W =
array([[-186,    9,  181,  -42,  127, -747, -620, -374,  -17, -227, -172,
         664, -364, -255],
       [ 323,  -26, -861, -565, -419, -844, -770,  -46, -356,  304, -510,
         -63, -683, -701]])
Read off the entry just left of -510.
304
Read off the entry just right of -861.
-565
The entry just left of the largest entry: -172
The entry just left of -770 is -844
The entry just left of -374 -> -620
Read off the minimum.
-861
Read off the entry just left of 127.
-42
Read off the entry just right of -46.
-356
Read off the largest entry.
664
The entry just right of 9 -> 181
